Each row has a name. Each question is about the rows just above it. Places in a row count from 0.

j359: [-46 -36 -30 -35  14  -8 -21 -54  23   5  54  12 -54 -54 -49  45  21 -18
  30  22  30 -54  18 -38 -43 -15 -23  -4  30  49  -9 -24]
j221: [ -7 -47 -41  -5 -10 -32 -53 -42 -38  38 -27  24  54  34  46 -26 -28 -64
 -19 -31  17  30  16  12  64  40 -34  32   8 -32 -20  -8]
j793: [ 45   7 -32 -20  67 -31  31  43  22 -27  14 -48  45 -54  58  21  20  30
   7  63  75 -29 -37  44  21  -6 -32 -35 -26  13 -46  12]
j36: [-26 -13  22 -15 -57  11 -32 -42 -14  19 -22  42 -24  46 -29 -19 -24 -89
  -7 -58 -51  38  41 -30  -4  12   8  42  18   0  29 -27]
j345: [ -8 -30 -59 -53  59 -59 -53  56  20  -3  52 -19   1 -27  11  52  26 -25
  43  57  17   4   4   1  -9  -3 -61 -25  12  37 -61 -31]
j80: [ 54   6 -49 -33  42 -61 -46 -22 -21   7 -24 -41  65 -38  64 -10 -25 -12
 -10  24  56 -10 -27  44  52  32 -57  -7 -46 -41 -58   8]
j907: [-43 -36 -19 -42 -14 -18 -47  43   7  22  53  43 -38  38 -45  45  18 -72
  47   9 -43  40  47 -44 -32   0 -29  26  56  43  -4 -38]
Count of [31] in j359: -> 0
Give the next entry after [ -7 -46 -41]. -> [-58]
What comes right after [-44] in the named rows? -> [-32]

j992: [ 67  67  37  42 -59 -59  -8  50  36]
j828: [ 31 -16 -80 -14  20 -68 -24 -63 -30]
j34: [  4   6 -85 -38  30 -47 -53 -71  -6]
j31: [-58  62  37  57 -64  38 -22  61 -14]
j331: [-53  47 -12  36 -35 -10 -28  38   0]
j316: [ 37 -40  27   2  25  -6  57  11 -48]
j510: [-62  31  29  31 -66  29  31  43  31]
[ 31 -16 -80 -14] with -1 step of 1 on every entry: -> [ 30 -17 -81 -15]
How many times does j510 hold [31]? -> 4
How many times does j992 hold [-59]? -> 2

j567: [-31 -11 -34 -12  28 -12]
j456: [-18 -32  25  11  22  55]
j23: [ -9 -12 -28 -47  13   8]
j683: [-18 -32  25  11 -48  55]
j519: [-31 -34 -29 -12  10  -1]
j131: [-27  41  28   9  34  15]
The entry that follows [9]: -> [34]
[-31] with +1 step of 1 on every entry: -> [-30]
Times [-11] occurs in j567: -> 1
Count of [-47] in j23: -> 1

j498: [ 30 -31 -16 -69  16  16 -20  35   0 -29  43 -46 -16 -40 -14 -59 -23  -9
  51  50  -1 -15  10 -22  24 -10 -22  27  26 -30 -12  11 -35  -7 -12   1]
j98: [  63  -38   -4  -98   23   10  -29   70   14  -26   63  -71  -31  -51
  -23 -100  -13  -17   71   86    0  -14   -5  -31   52  -25  -26   42
   39  -44  -24    4  -42    3  -29  -10]
j296: [ 48  17  49   4  -1 -31  -1  50  36  39   3 -14 -20  18  -8 -37  50 -10
  -8  34   2  18 -49   2  43 -27  14  19  23 -31   5  42 -60   2  15   2]
j322: [ 31 -17   3 -45   3   3   3 -15   8 -11  29 -33 -15 -23 -11 -48  -4  -8
  32 -15   0  -6  -4 -14  26 -13 -11  20  18 -20 -12   0 -18   3 -15  -6]
j433: [ 48  17  49   4  -1 -31  -1  50  36  39   3 -14 -20  18  -8 -37  50 -10
  -8  34   2  18 -49   2  43 -27  14   9   4   0 -18 -31  24  31 -29 -28]
j956: [ 48  17  49   4  -1 -31  -1  50  36  39   3 -14 -20  18  -8 -37  50 -10
  -8  34   2  18 -49   2  43 -27  14   9   4  16   0 -16  27  14  -3 -10]
Places of [3] in row j322: -> 2 4 5 6 33
Times [1] occurs in j296: -> 0
Move every entry of [  8 -11  29] by -1 step of 1. -> [  7 -12  28]
Whose row is [ 48  17  49   4  -1 -31  -1  50  36  39   3 -14 -20  18  -8 -37  50 -10
  -8  34   2  18 -49   2  43 -27  14  19  23 -31   5  42 -60   2  15   2]? -> j296

